128 stands for zero in the data rows.
Each row of this table is followed by its label. One hidden rule gives the labels. It looks at one to three of the table's principal directions, none of them among the few with the most spread.
[108, 120, 94, 154, 101, 92, 157, 135, 132, 159, 172, 111, 140, 109, 161, 152, 117, 143, 137, 99, 114, 172, 181,
 145, 180, 52, 82, 99, 114, 155, 108, 35, 187, 119, 170, 166, 129] jar
[55, 129, 78, 133, 138, 86, 125, 126, 108, 214, 127, 138, 118, 101, 198, 110, 94, 190, 105, 84, 139, 127, 205,
 172, 179, 79, 83, 115, 127, 138, 126, 134, 172, 154, 161, 156, 125] pond
[138, 109, 109, 173, 67, 80, 114, 164, 140, 161, 119, 153, 109, 164, 111, 154, 135, 194, 160, 147, 136, 153, 146,
 186, 154, 145, 125, 161, 66, 104, 124, 145, 129, 134, 147, 170, 99] drum
[120, 135, 138, 125, 169, 106, 178, 94, 146, 74, 94, 140, 130, 148, 107, 55, 145, 89, 130, 175, 183, 125, 99,
 29, 145, 95, 201, 98, 169, 80, 91, 125, 65, 93, 84, 68, 158] brick
[99, 106, 223, 83, 134, 194, 42, 58, 114, 107, 191, 143, 196, 127, 124, 187, 72, 120, 165, 82, 164, 150, 115,
 176, 148, 124, 115, 68, 168, 195, 66, 70, 224, 63, 104, 110, 173] drum
[135, 171, 87, 154, 87, 202, 77, 193, 121, 204, 59, 139, 135, 107, 94, 121, 138, 140, 150, 114, 127, 145, 118,
 221, 171, 147, 125, 101, 29, 147, 136, 188, 202, 208, 115, 133, 155] jar
[160, 164, 124, 127, 135, 132, 150, 72, 120, 116, 135, 92, 139, 147, 76, 148, 147, 148, 185, 109, 101, 147, 135,
 153, 157, 109, 157, 100, 116, 131, 115, 102, 155, 84, 108, 109, 151] pond
[144, 163, 46, 141, 125, 93, 143, 172, 118, 183, 83, 129, 74, 123, 129, 100, 147, 153, 114, 136, 69, 98, 137,
 143, 133, 144, 109, 148, 100, 104, 192, 172, 113, 194, 153, 144, 105] brick
[109, 152, 121, 152, 177, 121, 186, 124, 133, 91, 149, 137, 124, 91, 198, 78, 97, 69, 59, 125, 157, 134, 152,
 30, 73, 43, 59, 135, 155, 192, 117, 67, 102, 72, 130, 114, 162] brick
[191, 155, 155, 118, 141, 209, 163, 148, 133, 64, 149, 135, 130, 104, 143, 112, 133, 42, 89, 131, 119, 148, 79,
 59, 22, 116, 76, 157, 121, 218, 139, 82, 96, 84, 123, 104, 171] jar
[84, 123, 135, 94, 118, 163, 75, 129, 131, 161, 59, 169, 95, 122, 142, 85, 131, 126, 132, 101, 136, 109, 89,
 121, 132, 171, 161, 117, 178, 137, 143, 163, 150, 183, 109, 107, 151] pond
[166, 152, 131, 168, 119, 132, 144, 155, 118, 116, 145, 75, 165, 138, 99, 164, 127, 136, 117, 120, 117, 151, 142,
 180, 115, 123, 118, 145, 78, 114, 143, 128, 120, 113, 135, 152, 110] pond
[149, 78, 182, 133, 94, 164, 145, 173, 118, 73, 191, 126, 168, 50, 225, 170, 92, 72, 40, 104, 143, 152, 164,
 129, 20, 120, 31, 185, 98, 182, 143, 118, 124, 107, 146, 179, 94] jar
[84, 96, 156, 51, 130, 146, 55, 83, 138, 200, 98, 179, 75, 183, 112, 83, 135, 186, 185, 112, 169, 114, 73,
 126, 162, 168, 212, 111, 230, 130, 120, 162, 131, 147, 129, 88, 163] brick
[88, 137, 171, 105, 167, 182, 99, 139, 93, 134, 158, 141, 180, 83, 210, 108, 49, 102, 42, 75, 177, 142, 142,
 150, 85, 87, 52, 116, 156, 198, 127, 111, 153, 103, 136, 123, 162] pond
[170, 155, 104, 224, 117, 84, 222, 132, 140, 67, 134, 74, 147, 101, 114, 138, 136, 100, 125, 145, 128, 166, 173,
 100, 117, 57, 114, 143, 53, 130, 117, 74, 123, 74, 120, 151, 101] brick
[135, 137, 155, 103, 172, 197, 98, 166, 140, 99, 91, 234, 77, 145, 137, 59, 121, 76, 82, 192, 175, 102, 55,
 61, 40, 162, 91, 155, 136, 194, 121, 167, 59, 115, 102, 72, 191] drum
[141, 57, 179, 117, 149, 47, 205, 76, 141, 19, 226, 140, 144, 100, 207, 142, 103, 90, 87, 172, 171, 131, 175,
 13, 74, 71, 98, 162, 174, 119, 87, 81, 58, 21, 128, 137, 89] jar
[127, 90, 140, 95, 145, 93, 154, 77, 119, 99, 171, 115, 142, 107, 156, 161, 130, 150, 134, 138, 127, 108, 162,
 105, 128, 142, 144, 153, 141, 105, 107, 156, 103, 104, 128, 138, 79] pond
[172, 129, 146, 144, 76, 190, 100, 195, 121, 140, 137, 128, 180, 109, 135, 163, 113, 133, 116, 120, 158, 178, 122,
 197, 114, 140, 101, 152, 43, 160, 122, 161, 151, 135, 134, 160, 123] jar
[192, 156, 104, 152, 117, 132, 138, 159, 141, 149, 114, 129, 85, 162, 86, 122, 150, 164, 160, 155, 132, 157, 106,
 138, 119, 118, 144, 159, 98, 158, 142, 143, 101, 106, 140, 129, 134] jar
[195, 135, 135, 160, 141, 85, 194, 130, 127, 74, 161, 112, 122, 188, 81, 148, 150, 158, 124, 183, 123, 139, 133,
 140, 74, 141, 123, 191, 72, 94, 133, 136, 27, 59, 138, 134, 102] pond
[71, 116, 39, 17, 158, 41, 169, 92, 96, 202, 157, 119, 126, 86, 246, 78, 121, 146, 87, 77, 59, 79, 161,
 50, 200, 105, 123, 99, 243, 62, 170, 116, 118, 205, 187, 132, 98] jar
[141, 203, 100, 80, 186, 176, 109, 159, 79, 125, 77, 124, 203, 98, 120, 67, 96, 65, 72, 132, 113, 94, 65,
 122, 165, 144, 139, 59, 128, 80, 159, 176, 126, 190, 97, 71, 151] brick
[167, 180, 56, 107, 168, 55, 243, 95, 122, 79, 141, 83, 171, 127, 142, 85, 156, 93, 116, 149, 88, 125, 123,
 0, 175, 75, 162, 110, 152, 56, 121, 87, 57, 105, 125, 98, 123] jar
[196, 180, 194, 165, 108, 245, 80, 146, 142, 103, 103, 113, 148, 147, 54, 126, 115, 87, 162, 107, 173, 188, 49,
 153, 79, 114, 149, 117, 108, 224, 127, 99, 172, 71, 90, 98, 192] jar
[114, 121, 197, 99, 161, 173, 70, 125, 125, 111, 147, 163, 134, 172, 108, 114, 99, 100, 102, 137, 162, 112, 82,
 137, 83, 149, 112, 111, 176, 142, 126, 124, 108, 100, 114, 91, 177] pond
[81, 119, 128, 148, 148, 122, 161, 172, 136, 87, 107, 166, 126, 86, 218, 79, 109, 68, 32, 138, 164, 122, 149,
 48, 72, 99, 68, 154, 145, 143, 121, 125, 79, 131, 118, 130, 140] jar
[101, 121, 196, 143, 110, 236, 19, 113, 141, 168, 114, 144, 141, 133, 72, 147, 104, 127, 184, 105, 192, 137, 89,
 196, 129, 156, 151, 102, 103, 206, 90, 144, 224, 129, 100, 112, 168] brick
[174, 137, 141, 141, 135, 177, 110, 174, 99, 119, 135, 137, 118, 104, 123, 179, 112, 149, 101, 138, 106, 131, 141,
 224, 61, 169, 60, 175, 49, 189, 157, 176, 129, 123, 139, 154, 104] pond
[135, 180, 164, 138, 139, 222, 110, 161, 109, 91, 110, 69, 228, 105, 109, 131, 116, 49, 73, 87, 134, 135, 106,
 158, 104, 136, 123, 95, 100, 108, 135, 147, 143, 149, 85, 110, 166] pond
[116, 139, 85, 143, 129, 99, 151, 135, 138, 137, 127, 133, 88, 129, 141, 116, 147, 110, 114, 129, 78, 103, 142,
 90, 111, 123, 87, 137, 134, 128, 152, 97, 120, 151, 145, 136, 133] drum
[144, 187, 155, 127, 194, 164, 161, 109, 131, 43, 93, 113, 134, 144, 89, 62, 136, 26, 90, 139, 121, 111, 71,
 42, 81, 103, 147, 82, 191, 118, 143, 87, 81, 92, 74, 53, 198] brick
[128, 112, 118, 95, 76, 123, 114, 149, 121, 140, 128, 137, 169, 103, 170, 129, 120, 112, 120, 101, 113, 141, 111,
 118, 160, 142, 130, 115, 136, 96, 138, 121, 153, 172, 136, 144, 114] jar
[191, 105, 210, 82, 120, 193, 43, 121, 117, 75, 117, 117, 134, 161, 15, 192, 148, 104, 172, 161, 80, 80, 36,
 200, 90, 255, 194, 123, 136, 83, 171, 195, 126, 159, 92, 104, 93] brick
[103, 134, 130, 198, 159, 122, 163, 130, 125, 102, 136, 107, 103, 82, 145, 142, 106, 106, 90, 121, 122, 126, 193,
 153, 83, 76, 57, 130, 98, 184, 134, 84, 157, 100, 132, 149, 120] brick
[102, 98, 174, 215, 140, 110, 174, 140, 171, 62, 152, 135, 102, 147, 132, 136, 128, 110, 108, 164, 200, 171, 172,
 91, 76, 56, 96, 155, 122, 176, 70, 60, 88, 38, 120, 142, 151] pond
[181, 140, 96, 191, 111, 73, 195, 140, 130, 99, 153, 76, 131, 121, 109, 176, 146, 151, 140, 147, 100, 156, 185,
 153, 134, 88, 114, 151, 61, 109, 133, 113, 116, 93, 139, 169, 84] brick
[89, 107, 99, 85, 148, 34, 179, 86, 117, 148, 182, 121, 141, 139, 210, 100, 111, 161, 91, 105, 128, 114, 165,
 57, 147, 95, 120, 149, 201, 77, 129, 104, 73, 110, 169, 138, 103] drum
[105, 100, 144, 106, 151, 130, 119, 125, 128, 125, 127, 170, 83, 130, 161, 122, 125, 145, 103, 141, 137, 102, 130,
 112, 74, 162, 105, 175, 154, 158, 132, 159, 86, 123, 136, 128, 121] pond
[152, 115, 188, 142, 111, 156, 67, 127, 111, 134, 136, 130, 143, 140, 86, 157, 87, 157, 148, 123, 162, 140, 103,
 219, 107, 161, 138, 137, 101, 152, 142, 149, 163, 105, 128, 136, 103] brick
[64, 101, 127, 150, 127, 89, 158, 98, 110, 131, 180, 101, 168, 50, 222, 159, 77, 131, 92, 68, 136, 147, 230,
 149, 150, 50, 59, 106, 127, 160, 104, 64, 203, 107, 150, 173, 103] brick
[131, 126, 172, 144, 129, 160, 113, 106, 129, 101, 126, 94, 122, 133, 92, 172, 138, 138, 151, 104, 121, 140, 143,
 182, 107, 138, 144, 127, 135, 150, 126, 125, 151, 100, 106, 132, 135] drum
[175, 118, 101, 75, 80, 115, 148, 106, 132, 123, 103, 112, 133, 129, 110, 142, 191, 148, 184, 132, 85, 123, 107,
 107, 165, 189, 212, 143, 121, 53, 135, 192, 106, 169, 109, 127, 96] jar
[104, 130, 69, 135, 118, 62, 129, 116, 140, 211, 116, 171, 58, 180, 118, 104, 140, 219, 185, 138, 131, 143, 152,
 149, 198, 94, 136, 119, 132, 132, 114, 110, 138, 124, 160, 132, 147] pond
[121, 132, 110, 179, 154, 61, 187, 147, 124, 114, 168, 98, 142, 117, 170, 114, 96, 122, 65, 137, 147, 133, 178,
 102, 106, 61, 79, 150, 122, 114, 139, 95, 86, 95, 159, 153, 98] brick
[176, 129, 195, 132, 108, 206, 98, 141, 141, 41, 111, 119, 152, 132, 74, 168, 157, 57, 131, 142, 113, 125, 85,
 134, 65, 189, 142, 132, 108, 121, 129, 156, 119, 120, 67, 111, 150] drum
[119, 63, 139, 110, 97, 71, 106, 154, 116, 181, 180, 132, 130, 153, 176, 172, 105, 229, 109, 124, 153, 132, 158,
 188, 118, 173, 119, 212, 127, 99, 144, 184, 81, 137, 193, 192, 46] pond
[183, 174, 148, 150, 191, 165, 204, 168, 100, 0, 143, 80, 212, 64, 143, 115, 112, 0, 1, 164, 104, 95, 123,
 68, 25, 122, 63, 133, 77, 92, 159, 142, 53, 115, 88, 104, 118] brick
[169, 127, 141, 87, 100, 122, 96, 94, 145, 124, 82, 141, 85, 189, 65, 129, 173, 173, 213, 135, 113, 132, 67,
 119, 155, 186, 233, 133, 184, 96, 136, 165, 107, 122, 99, 103, 134] jar
[143, 136, 111, 167, 144, 46, 215, 139, 112, 82, 191, 86, 165, 114, 189, 134, 103, 114, 46, 125, 116, 135, 201,
 102, 86, 65, 54, 161, 110, 86, 148, 94, 67, 77, 153, 163, 96] pond
[129, 54, 195, 60, 84, 205, 15, 148, 129, 161, 152, 174, 95, 128, 138, 195, 125, 156, 148, 112, 115, 109, 81,
 193, 71, 244, 117, 177, 157, 188, 150, 177, 157, 173, 153, 157, 101] jar
[216, 145, 213, 199, 96, 255, 64, 212, 133, 70, 120, 96, 150, 111, 49, 214, 126, 84, 121, 137, 142, 165, 94,
 241, 18, 179, 93, 171, 22, 220, 148, 171, 159, 108, 95, 153, 130] brick
[168, 138, 178, 201, 145, 169, 174, 136, 121, 18, 190, 75, 205, 59, 120, 192, 97, 35, 87, 141, 136, 158, 176,
 147, 76, 63, 51, 105, 41, 177, 97, 62, 170, 55, 100, 143, 123] brick
[158, 119, 154, 94, 123, 131, 98, 103, 125, 129, 127, 125, 122, 167, 66, 136, 139, 145, 179, 140, 120, 126, 88,
 161, 157, 156, 189, 95, 158, 92, 137, 138, 134, 124, 117, 104, 132] brick
[90, 126, 71, 68, 197, 69, 154, 98, 131, 146, 123, 185, 50, 116, 193, 55, 125, 118, 105, 158, 106, 72, 119,
 0, 136, 103, 114, 122, 232, 145, 140, 111, 84, 140, 150, 93, 136] brick
[138, 139, 83, 102, 170, 47, 194, 75, 121, 116, 195, 128, 119, 127, 164, 110, 112, 122, 130, 141, 91, 122, 144,
 39, 155, 56, 96, 106, 179, 139, 121, 31, 114, 75, 165, 117, 124] jar
[200, 188, 76, 123, 102, 156, 120, 162, 111, 172, 93, 130, 156, 121, 92, 109, 128, 148, 169, 136, 127, 166, 94,
 166, 195, 111, 156, 95, 56, 131, 135, 160, 166, 148, 122, 114, 142] jar
[104, 92, 119, 165, 125, 23, 201, 88, 161, 103, 167, 111, 96, 174, 121, 135, 156, 157, 158, 150, 133, 151, 181,
 83, 164, 61, 150, 121, 167, 83, 92, 44, 92, 69, 145, 143, 123] pond
[134, 180, 92, 87, 164, 144, 106, 87, 107, 167, 51, 122, 88, 139, 69, 87, 150, 155, 179, 116, 85, 90, 88,
 148, 175, 164, 202, 86, 162, 109, 163, 179, 150, 170, 101, 78, 144] brick
[151, 104, 147, 231, 61, 86, 145, 144, 164, 114, 180, 99, 114, 157, 104, 195, 131, 151, 157, 126, 134, 178, 177,
 164, 97, 90, 85, 172, 68, 157, 117, 55, 150, 67, 155, 192, 105] pond
[96, 166, 96, 142, 120, 162, 104, 144, 118, 178, 87, 99, 151, 102, 115, 115, 122, 114, 139, 81, 108, 137, 124,
 167, 189, 108, 136, 68, 120, 137, 138, 101, 210, 187, 128, 125, 149] brick
[116, 142, 102, 93, 104, 173, 86, 128, 122, 204, 108, 126, 115, 108, 134, 127, 134, 150, 166, 75, 106, 142, 121,
 168, 177, 123, 139, 90, 144, 166, 139, 125, 207, 177, 139, 129, 156] jar
[139, 233, 66, 104, 244, 116, 229, 104, 105, 63, 68, 110, 148, 131, 119, 5, 150, 34, 51, 162, 96, 68, 94,
 0, 111, 100, 145, 91, 158, 49, 152, 149, 16, 128, 76, 31, 186] drum
[190, 129, 151, 153, 128, 180, 151, 172, 129, 89, 123, 110, 156, 120, 98, 155, 144, 133, 123, 173, 171, 159, 109,
 148, 87, 155, 152, 187, 45, 149, 109, 191, 76, 107, 118, 136, 97] jar
[10, 107, 141, 112, 147, 147, 64, 71, 140, 188, 126, 148, 135, 106, 153, 113, 94, 130, 165, 81, 175, 123, 150,
 122, 218, 77, 143, 40, 199, 173, 64, 72, 242, 143, 120, 109, 176] brick
[87, 139, 168, 78, 119, 236, 31, 116, 105, 152, 93, 132, 188, 91, 124, 141, 110, 94, 131, 69, 127, 104, 100,
 191, 148, 190, 138, 73, 127, 134, 122, 181, 218, 193, 82, 105, 166] drum
[104, 137, 117, 79, 152, 158, 73, 127, 124, 204, 108, 142, 89, 152, 123, 96, 124, 160, 141, 107, 126, 104, 81,
 131, 140, 156, 156, 125, 194, 156, 155, 150, 135, 170, 153, 109, 144] brick
Which label does each new row get?
[87, 161, 94, 87, 213, 66, 180, 75, 123, 108, 83, 158, 113, 148, 154, 17, 124, 115, 103, 157, 160, 95, 107,
 1, 168, 86, 184, 92, 224, 74, 111, 133, 50, 107, 99, 55, 162] brick
[152, 186, 105, 112, 178, 144, 189, 114, 110, 70, 119, 79, 171, 107, 122, 102, 147, 51, 83, 126, 77, 97, 114,
 64, 106, 126, 127, 110, 133, 87, 149, 126, 86, 135, 100, 91, 145] pond
[108, 164, 120, 60, 185, 145, 144, 106, 92, 108, 159, 136, 198, 59, 241, 81, 71, 64, 45, 84, 139, 120, 140,
 44, 128, 64, 70, 87, 192, 154, 122, 109, 135, 109, 116, 98, 168] jar
[108, 80, 135, 117, 65, 138, 114, 123, 148, 159, 164, 122, 132, 87, 184, 148, 125, 113, 144, 79, 129, 151, 139,
 100, 132, 111, 115, 133, 152, 170, 121, 76, 192, 148, 158, 164, 114] jar
[180, 196, 156, 129, 172, 208, 77, 158, 114, 87, 40, 142, 145, 156, 29, 92, 129, 91, 131, 175, 149, 109, 38,
 155, 117, 183, 186, 98, 104, 110, 143, 214, 101, 136, 56, 60, 168] brick
[93, 112, 187, 88, 207, 149, 175, 79, 133, 0, 139, 143, 136, 101, 169, 103, 140, 18, 52, 152, 130, 76, 138,
 15, 42, 130, 104, 117, 201, 108, 102, 125, 50, 85, 64, 74, 173] drum
[56, 57, 142, 87, 162, 41, 169, 97, 132, 104, 173, 130, 134, 159, 187, 130, 141, 157, 78, 148, 145, 87, 180,
 78, 125, 148, 140, 164, 197, 27, 102, 155, 23, 125, 145, 139, 93] drum
[92, 96, 128, 130, 161, 70, 129, 114, 141, 126, 149, 140, 98, 149, 134, 124, 125, 139, 120, 165, 140, 92, 147,
 94, 135, 123, 131, 131, 173, 97, 118, 129, 92, 122, 140, 129, 109] brick
[85, 103, 141, 139, 103, 166, 66, 146, 106, 160, 162, 131, 175, 70, 154, 193, 85, 120, 116, 98, 112, 117, 166,
 221, 143, 149, 52, 105, 63, 166, 116, 119, 234, 174, 146, 170, 103] pond
[112, 110, 96, 163, 132, 3, 240, 97, 153, 62, 223, 98, 126, 127, 191, 136, 134, 70, 87, 130, 76, 133, 206,
 11, 119, 19, 47, 114, 178, 91, 118, 0, 95, 63, 159, 155, 130] drum
[141, 110, 156, 206, 144, 91, 161, 113, 121, 102, 218, 92, 153, 100, 145, 201, 74, 168, 124, 135, 174, 175, 222,
 187, 114, 38, 60, 148, 65, 199, 87, 73, 163, 20, 154, 179, 88] brick
[113, 89, 154, 120, 82, 166, 65, 128, 123, 156, 144, 132, 162, 119, 109, 214, 133, 178, 176, 115, 133, 140, 161,
 241, 171, 178, 130, 122, 62, 128, 88, 175, 197, 154, 121, 163, 110] drum
[167, 105, 123, 65, 116, 132, 131, 137, 121, 153, 119, 152, 97, 151, 131, 114, 155, 176, 140, 145, 127, 126, 93,
 131, 112, 184, 171, 175, 139, 108, 152, 196, 66, 148, 147, 123, 107] jar
[54, 111, 139, 115, 116, 164, 42, 135, 110, 212, 135, 160, 132, 80, 206, 130, 61, 154, 102, 58, 157, 124, 150,
 179, 130, 124, 66, 126, 149, 211, 134, 131, 221, 162, 156, 157, 130] brick
[57, 136, 94, 107, 143, 133, 85, 119, 117, 251, 138, 152, 141, 126, 177, 95, 77, 205, 149, 83, 194, 160, 138,
 150, 218, 69, 127, 100, 153, 197, 86, 103, 195, 136, 176, 131, 152] jar
[156, 123, 157, 166, 95, 185, 88, 136, 127, 137, 90, 133, 134, 113, 75, 166, 129, 172, 182, 144, 176, 151, 127,
 219, 128, 171, 166, 155, 27, 163, 102, 209, 169, 125, 99, 140, 102] brick
[115, 212, 56, 153, 153, 128, 161, 119, 108, 141, 73, 85, 168, 93, 110, 99, 132, 103, 135, 99, 87, 131, 148,
 131, 213, 76, 138, 51, 98, 106, 126, 105, 188, 161, 100, 105, 158] pond
[91, 123, 155, 185, 182, 95, 207, 124, 143, 32, 138, 144, 129, 135, 159, 96, 126, 74, 46, 172, 174, 117, 176,
 54, 47, 87, 73, 160, 113, 114, 89, 107, 32, 58, 99, 113, 153] drum
[152, 125, 140, 125, 101, 176, 94, 150, 122, 148, 79, 123, 125, 121, 80, 131, 144, 139, 158, 133, 134, 129, 97,
 192, 137, 178, 180, 123, 89, 114, 147, 194, 152, 176, 111, 123, 113] brick
[163, 203, 64, 172, 110, 136, 130, 138, 140, 181, 65, 90, 103, 163, 31, 94, 163, 130, 197, 123, 86, 138, 81,
 143, 190, 114, 184, 83, 98, 117, 159, 101, 172, 167, 126, 106, 153] brick
[164, 185, 66, 87, 156, 121, 158, 135, 122, 136, 24, 138, 109, 177, 72, 60, 187, 167, 162, 170, 117, 118, 55,
 85, 183, 183, 247, 138, 137, 55, 137, 218, 37, 169, 99, 74, 133] jar
[104, 110, 176, 180, 57, 241, 3, 187, 142, 173, 89, 161, 136, 120, 85, 199, 123, 151, 165, 111, 165, 147, 131,
 255, 120, 197, 101, 138, 19, 194, 98, 196, 230, 175, 100, 165, 146] drum
[148, 158, 89, 130, 198, 77, 249, 136, 121, 37, 142, 107, 144, 82, 196, 72, 130, 41, 28, 165, 109, 103, 141,
 0, 73, 75, 90, 152, 156, 102, 143, 102, 21, 101, 125, 109, 112] brick
[144, 147, 137, 194, 189, 80, 182, 117, 127, 78, 148, 125, 114, 164, 84, 108, 108, 127, 105, 193, 160, 116, 139,
 116, 85, 96, 107, 150, 89, 125, 119, 107, 62, 52, 129, 111, 114] brick
[164, 148, 104, 110, 157, 74, 217, 116, 169, 77, 117, 133, 77, 194, 115, 30, 186, 63, 109, 180, 123, 112, 73,
 0, 90, 93, 178, 136, 219, 60, 147, 92, 0, 97, 116, 69, 175] jar
[120, 95, 156, 72, 155, 124, 110, 90, 146, 109, 120, 169, 58, 196, 85, 130, 178, 154, 165, 169, 112, 89, 103,
 110, 110, 190, 175, 138, 192, 95, 118, 166, 62, 119, 108, 93, 154] drum
[118, 147, 88, 140, 178, 64, 215, 139, 134, 91, 122, 142, 108, 130, 173, 43, 130, 75, 52, 168, 134, 104, 133,
 7, 93, 78, 100, 140, 159, 89, 142, 105, 30, 114, 133, 101, 139] brick
[96, 95, 151, 114, 120, 146, 130, 118, 148, 106, 123, 142, 150, 107, 153, 115, 136, 96, 129, 135, 175, 137, 125,
 73, 145, 118, 160, 113, 149, 122, 80, 128, 129, 130, 105, 116, 140] jar
[94, 91, 129, 173, 182, 35, 238, 86, 142, 46, 216, 103, 108, 84, 200, 144, 109, 84, 76, 146, 123, 132, 228,
 38, 94, 9, 47, 125, 172, 158, 98, 2, 105, 37, 153, 151, 109] brick
[94, 137, 132, 128, 171, 139, 126, 149, 105, 125, 105, 139, 132, 102, 164, 105, 100, 122, 65, 123, 143, 109, 142,
 144, 101, 131, 97, 134, 133, 136, 142, 160, 109, 143, 125, 123, 126] brick
[84, 102, 79, 90, 161, 19, 125, 123, 116, 202, 164, 176, 78, 186, 173, 104, 110, 221, 107, 153, 122, 86, 155,
 121, 154, 139, 101, 164, 177, 81, 144, 151, 59, 138, 191, 144, 97] pond
[215, 149, 62, 197, 131, 35, 243, 147, 144, 57, 139, 76, 104, 132, 72, 157, 180, 117, 151, 209, 62, 135, 153,
 84, 141, 94, 141, 147, 66, 74, 142, 94, 68, 101, 137, 149, 66] brick
